One turn moves each row of this set onto another row. After a few examples, where does it send each row asked below?
Zefak: [ 2.43  0.78 -0.13 -0.77  0.25  1.03  0.34 -3.11 -1.23 -2.66  0.28 -0.93
 -0.30 -0.02  3.54  2.24 -3.07  3.79 -1.52 -0.73  0.54 -1.15 -5.08  1.80
 -2.82  4.12 -0.83  0.56 -2.10  2.56]
zonuf: [-1.34 -4.37  1.97  0.01  0.52 -1.69 -4.71  1.01 -1.90  0.15  0.82  3.61
  1.26  3.07  2.24 -0.03  0.02  1.41 -0.48  0.59  1.22  5.35 -0.78 -1.44
 -0.25 -1.21  0.92 -3.16 -0.01  0.09]
punas: [ 1.46  0.30  1.40  1.59  2.53  3.05 -0.39 -1.24 -0.94  1.26 -1.41 -0.94
  1.01  0.85 -0.12  2.08  1.84 -0.70 -1.74 -2.70  2.79 -0.32 -4.37  4.19
 -3.13  2.82 -1.05  1.31 -0.90  2.67]
vig: [ 1.43 -1.47  2.21  0.30 -1.27  0.25  0.88 -3.19 -0.73 -0.72 -1.44  1.40
  0.29 -1.25  3.47 -0.56 -1.08  3.05 -1.71 -1.34  0.19 -0.27 -5.03  2.26
 -3.58 -0.12 -3.24  2.50 -1.18  1.81]
disa: [-0.63 -3.77 -1.68  0.12  2.79  0.66 -1.87  1.11 -2.00 -4.11  6.08 -2.13
  1.33  0.77 -1.75  2.07  2.33 -1.11 -0.15  0.43  0.08  3.65  0.90  1.18
 -2.04  3.22  1.66  1.46 -3.38 -2.81]
lim: [ 1.76 -1.73  0.47  0.33  0.74  1.17 -0.11 -4.44  0.63  1.09 -3.26  1.89
  0.22 -0.95  2.58  0.36 -2.39  3.82 -1.24  0.23 -0.49  0.15 -4.92  2.57
 -3.57  1.46 -2.28  1.32 -1.67 -0.58]
kise: [-2.38 -0.69 -1.84 -0.07 -3.36  4.04 -1.02 -1.21  3.25 -0.72 -0.11  0.92
  2.14  0.27 -4.05 -0.34  2.78 -1.23 -0.35  0.78  0.22 -0.98  1.72  0.39
  2.75 -0.12  1.70  2.16 -0.14 -0.32]
lelo: [-0.88 -4.23 -3.00 -0.52  2.51  1.64 -2.48  0.23 -0.15 -3.91  4.12 -2.26
  1.97  0.87 -2.17  1.41 -0.12  0.39  0.24  1.43 -0.60  3.80  1.79 -0.65
 -0.39  5.36  3.24  1.70 -2.89 -2.28]
vugam: [-0.25  0.10 -3.19  0.66 -2.71 -0.02 -3.13 -2.49  0.78 -0.82  2.99 -2.37
 -0.56  0.99  1.30 -1.07 -4.37  0.93 -1.14 -0.57  2.71  2.25  1.29 -1.54
  3.71 -1.95 -1.29  0.32  0.37 -0.56]
Tepi: [-2.29 -1.66 -0.41 -2.97  0.50  0.17  3.49  0.75 -1.84 -4.31  0.41  1.11
 -0.33  0.79 -1.36  4.29  2.89  1.71 -0.31  1.03  3.25  1.99 -2.93 -2.78
  2.72  1.77  1.47  0.44 -0.86 -3.87]
nanib: [-2.30 -5.89  0.43 -4.71 -3.97 -1.57 -0.26 -1.04  1.99 -3.06  0.86 -0.59
  1.91 -0.99 -2.65  0.06 -3.14  0.86  0.98 -1.09 -2.16  3.19 -0.65  0.08
  1.89 -0.91  1.86  0.04 -1.62 -0.78]
rifiv: [ 1.56 -0.90 -1.54  1.96  1.30  1.10  3.51 -1.12 -0.60  0.29 -0.64 -0.60
  1.87  0.91  1.12 -1.42 -1.71 -0.66 -1.06  1.49 -1.98  1.65 -1.27  4.71
 -1.34 -1.09 -3.51  0.57 -4.63  2.30]
fesi: [-1.52 -0.54  0.28  1.55  1.91  2.64  3.79 -0.33  0.39 -0.32 -0.20 -1.83
  1.83  1.74  1.77  0.09 -2.30 -0.85 -1.52  3.14 -0.99  0.97 -2.82  3.67
 -1.90 -0.97 -2.79 -0.43 -3.49  3.04]
boru: [ 2.03 -3.59  1.10  2.56  0.03 -0.54  0.49  3.97 -0.57  0.23  0.92 -3.37
 -2.00 -0.27 -0.91  1.92 -1.08  1.32  0.79 -2.69  2.00  3.18 -0.10 -3.22
 -0.99 -0.39  3.22  0.23  2.32  1.31]
fosa: [ 2.91 -0.67 -2.01  2.14  1.03  2.28 -0.56 -2.27  1.62  0.77 -1.46 -0.69
  1.30 -1.22 -0.84  3.36 -1.90  0.28 -1.64 -3.57 -0.92  2.27 -4.44  5.23
 -1.54  2.40 -1.77  2.98 -1.14  1.03]
tul: [ 0.00 -0.81 -0.20  0.96  1.45 -2.83 -3.55 -3.40  0.68 -2.57 -1.62  1.08
  0.16  1.32 -5.98  0.05  1.02  0.04  1.15 -0.89  1.44  1.62 -1.20 -1.60
  2.14 -0.03 -3.36  0.71  4.12 -0.36]
dunis: [-2.24 -2.56 -1.42 -1.97 -0.69  0.00  1.41 -1.33 -0.26 -5.45 -1.25  3.01
  0.67 -0.52 -1.23  2.49  3.55  1.83 -0.51  1.32  1.49  0.90 -4.45 -3.52
  1.88  3.41  0.14 -0.72 -0.29 -3.94]
liri: [ 0.13 -1.32 -1.69 -1.05  2.43 -4.09 -3.07 -2.92 -0.59 -3.81 -0.44  0.54
  1.39 -0.76 -4.79  1.30  1.44  0.91 -0.37 -0.40 -0.82  3.96  0.15 -0.40
  2.91 -0.11 -2.71 -0.01  4.66 -0.24]
Vilat: [-2.01 -1.43 -0.21  0.91  1.84 -2.28 -3.34  0.48 -2.75 -2.66  0.33  3.79
  0.45  3.93  3.25  1.19  1.10  1.29 -0.24  1.90  1.47  4.11  0.33 -1.23
 -0.78  0.61 -0.82 -3.34  1.00  0.08]
lafe: [ 1.45 -3.02 -0.16  0.89 -0.79 -0.30  1.17  3.23 -2.81  0.23  1.27 -3.75
 -2.08  2.66 -2.28  1.31  0.05  2.33  0.35 -2.48  2.34  2.07  0.81 -2.09
  0.97 -0.60  1.99  0.13  3.23  2.32]
parob: [ 0.81  2.65  0.15  1.06  1.87  0.28  4.47  0.27 -1.81 -1.16 -0.79 -2.12
  0.93 -3.61 -2.96  0.40 -2.81 -0.84 -0.72  0.50 -1.01 -0.31 -4.19  1.35
 -1.58  2.78 -2.39  0.56 -1.52  0.47]
kun: [ 1.23 -2.34 -1.51 -0.71  2.14 -2.81 -4.51 -3.29 -0.23 -4.69  0.14  2.15
  0.34  0.75 -4.68  1.16  0.05  0.97  1.75 -1.15 -0.44  4.28 -0.78 -0.89
  1.29  1.16 -1.40  1.98  4.29  0.49]
zula: [-2.12 -4.88  1.07 -5.07 -3.82 -1.73 -1.13 -1.41  1.96 -1.72  0.54 -2.29
  2.08 -1.79 -1.16  1.27 -1.58  3.20 -1.40 -1.09 -1.94  1.59  1.09  0.37
  1.67 -0.09  2.80 -1.03 -1.32 -1.30]
tadet: [ 0.22 -1.53  0.64 -0.02  2.20 -2.32 -4.35 -3.27  0.60 -3.84 -0.91  0.78
  0.82 -0.05 -4.55  3.19 -0.87  0.37  2.47  1.12 -0.11  0.86 -0.95 -1.41
  1.29  1.94 -2.17  2.05  4.91  0.11]
detu: [-0.68 -3.68 -1.88 -0.27 -2.35  2.52 -1.06 -0.59  2.04  0.34 -1.03  0.69
  3.44 -0.88 -2.74  0.28  4.82  0.21 -2.38  1.85 -0.25 -0.29  1.43 -0.90
  3.53 -0.09  1.55  1.59  1.28  1.00]
Bikis: [-1.13 -3.71  1.09  0.71  1.02 -1.94 -4.02  1.73 -0.94 -1.80  0.30  4.48
  1.92  1.49  3.76  3.34 -0.43 -0.40  0.09  1.92  0.54  4.88 -0.86 -1.10
 -0.75 -0.06  0.46 -1.95  0.98  1.16]
Nak: [-0.56 -5.91 -2.87 -0.84  2.94  0.30 -2.40 -0.28  0.89 -3.03  2.42 -3.06
  2.25  0.34 -1.23  2.52  2.65  1.46 -2.32  0.40  0.31  4.03  2.32  0.15
 -0.88  4.67  3.37  1.32 -1.70 -1.87]
vepu: [ 0.11  1.85 -2.49  1.11  3.87  2.36  1.81 -2.95  2.32 -3.17  0.22  0.63
  1.57 -0.56  1.18  0.19 -2.76 -1.67 -1.19  2.10 -0.51  3.21 -3.74  2.77
 -1.93  0.51 -1.49  0.59 -4.00  1.54]
zar: [ 2.54 -1.56  0.05  2.50  0.50  2.04 -2.93 -2.19  1.16 -0.46  0.45 -1.68
  2.64 -0.55 -0.85  1.85 -1.08 -0.56 -1.79 -3.59 -1.48  1.22 -5.29  4.19
 -1.78  2.91 -2.23  1.92 -1.91  3.73]
Mot: [ 2.00 -0.94  0.90  1.25  2.80 -0.30  2.14 -1.49 -1.72 -1.20 -0.89 -2.29
  1.35 -1.07 -2.14  0.22 -2.41  1.48  0.54 -0.86 -4.22  2.10 -5.20  2.69
 -1.18  2.45 -3.36 -2.55 -4.25 -0.21]
moza: [-1.90 -3.42 -0.23  0.61 -2.16  3.93 -0.23  0.62  0.43  0.51 -0.24  2.09
  2.74  0.00 -3.10 -1.81  4.02 -0.82  0.06  2.55 -0.07  0.30  1.15 -1.67
  2.51 -0.72  1.18  2.03  0.36 -0.36]
Sebe: [-0.57 -0.76 -1.64 -0.45 -0.52  1.67 -2.83 -2.73  1.14  0.00  2.43 -3.45
 -0.35  0.58  1.67  1.77 -4.44 -0.09 -0.45  0.90  5.04  1.03  0.11 -1.72
  3.84 -1.01 -0.53  1.62  1.15 -1.18]
Gudin: [-0.68 -1.97 -0.55 -0.45 -2.46  4.93 -1.79 -1.04  0.84 -0.30  1.34  1.05
  2.32 -0.07 -3.70 -1.88  3.68 -1.99  1.01  1.48 -0.71 -0.97 -0.60 -0.38
  2.94 -1.76  1.27 -0.56  0.13  0.81]
Vimub: [ 0.26  1.29 -2.37 -0.86 -0.82 -0.43 -4.18 -2.10 -0.99 -0.42  3.96 -1.17
  0.01  1.47 -0.34  1.65 -3.52  0.88 -1.68  0.65  4.42  1.29  0.08 -1.91
  4.99  0.25 -0.70  1.60  0.01 -1.66]
fopop: [ 2.35  1.21 -3.47  1.11  4.60  2.83  2.45 -3.41  0.23 -2.01 -0.78 -0.10
  0.85  1.48  1.07 -0.13 -0.96  0.10 -0.29  2.05 -0.85  1.93 -3.10  3.26
 -0.69  1.68 -2.01 -1.05 -4.52  1.49]
pozi: [-0.72 -2.54  0.28  0.21  2.65 -3.66 -3.62  0.69 -1.24 -0.76  0.55  2.97
  1.32  1.94  1.61  0.10  1.78  1.88 -2.29  2.46  0.48  5.19  1.09 -1.73
 -0.34 -1.81  1.27 -3.76 -0.39  0.33]
rilo: [ 2.89  0.02 -1.05  0.98 -0.75  0.68  1.37 -0.99 -1.07  0.70 -0.65 -0.25
  0.06 -0.47  3.04  3.23 -3.67  4.07 -2.49  0.42 -0.81 -1.03 -4.32  2.26
 -2.35  3.67 -1.09  1.39 -2.89  0.77]
Zipez: [-2.61 -5.07 -1.40  1.43  1.83  1.59 -1.54  1.55  0.84 -4.14  3.09 -1.52
  1.45  2.66 -1.04  2.78  2.95  0.76 -0.69  0.13 -1.11  4.38  0.76  0.58
 -2.10  3.94  2.40  0.75 -3.07 -2.36]
vuk: [-0.24 -5.08 -0.39 -5.60 -3.17 -2.00  0.09 -1.53  0.58 -3.37  2.48 -1.56
  0.42 -1.40 -2.06 -1.46 -3.08 -0.07  1.11 -1.02 -0.55  1.27  0.10  0.86
 -0.90 -1.01  2.85 -0.83 -2.22 -0.37]
Vesev: [-0.02 -1.53  1.86  1.08  3.48  1.00  2.38 -1.52 -0.15 -1.55 -1.95 -2.07
  1.25 -2.57 -2.18 -1.68 -2.33  0.31  0.70  0.01 -3.09  2.47 -5.89  1.17
 -3.41  1.82 -2.27 -2.19 -1.75  0.45]
Topem: [-2.28 -5.85 -0.37 -3.75 -5.17 -1.89  1.17  0.36  0.60 -1.99  1.00 -2.88
  0.96 -1.42 -1.31 -0.35 -3.05  1.25 -0.69 -1.53 -0.16  0.98  0.70 -0.09
 -0.48  1.25  2.12 -0.10 -2.19 -1.95]
koge: [ 1.75 -2.40 -0.65  2.29  0.20 -2.91 -0.68  4.03 -1.46 -0.95  1.49 -3.86
 -1.50  2.23 -2.65  1.68 -1.31  1.10 -0.10 -3.53  1.60  3.76  0.23 -1.97
 -0.60  1.41  2.27 -2.07  0.91  1.80]
gaz: [-0.64 -2.78 -0.63 -1.71 -0.02 -0.16  2.92 -0.22 -2.48 -5.38  2.11  1.66
 -0.32  0.63 -1.18  2.97  4.51  1.47 -0.33  2.22  1.75  0.27 -4.97 -3.18
  2.23  0.49 -0.89 -0.21 -0.86 -2.51]
rol: [ 1.33 -1.61  0.46  1.54  2.30  3.10  0.49 -0.73 -0.43  1.96 -3.30 -0.90
  1.11  1.76 -0.10  3.99  0.49  1.02 -0.94 -1.63 -0.43  0.41 -4.27  5.24
 -2.57  3.04 -1.39 -0.08 -0.28  2.06]
netu: [ 2.25  2.92  0.42  0.42  2.12  0.32  4.36 -1.33 -1.90  0.58 -2.44 -0.56
  0.19 -2.65 -2.51 -0.76 -1.19 -0.07  0.10 -1.02 -0.47  0.10 -3.83  2.63
 -0.73  0.95 -2.19 -0.87 -3.17 -0.65]
bavu: [ 0.34  0.56 -2.91 -0.24  0.14 -1.27 -3.39 -2.46  0.48 -0.33  3.51 -3.23
  0.48  1.04 -0.77  0.31 -2.41  2.11 -3.29  2.20  2.54  1.29  1.39 -2.14
  5.07 -1.70 -0.89 -0.09 -0.34 -0.83]
Pubu: [ 1.14 -2.31 -1.17  0.04  0.79 -1.37  1.08  2.73 -1.95 -0.29  1.00 -5.00
 -1.28  0.65 -2.03  1.14  0.64  2.35 -1.12 -2.53  1.39  3.88  1.28 -1.89
  1.83 -0.97  2.31 -2.98  2.69  1.65]
mir: [-1.90 -1.57 -0.25 -2.33  0.18 -0.65  1.48 -0.43 -0.59 -3.79  0.18  1.36
  0.65 -1.33 -0.03  4.97  4.88  3.73 -2.68  0.63  1.63  1.87 -2.29 -2.76
  2.82  1.50  1.23  0.22 -0.36 -4.17]

Bikis goes to disa
pozi goes to Nak
Now these:
fopop goes to rol
nanib goes to Vimub
koge goes to Topem
parob goes to vig

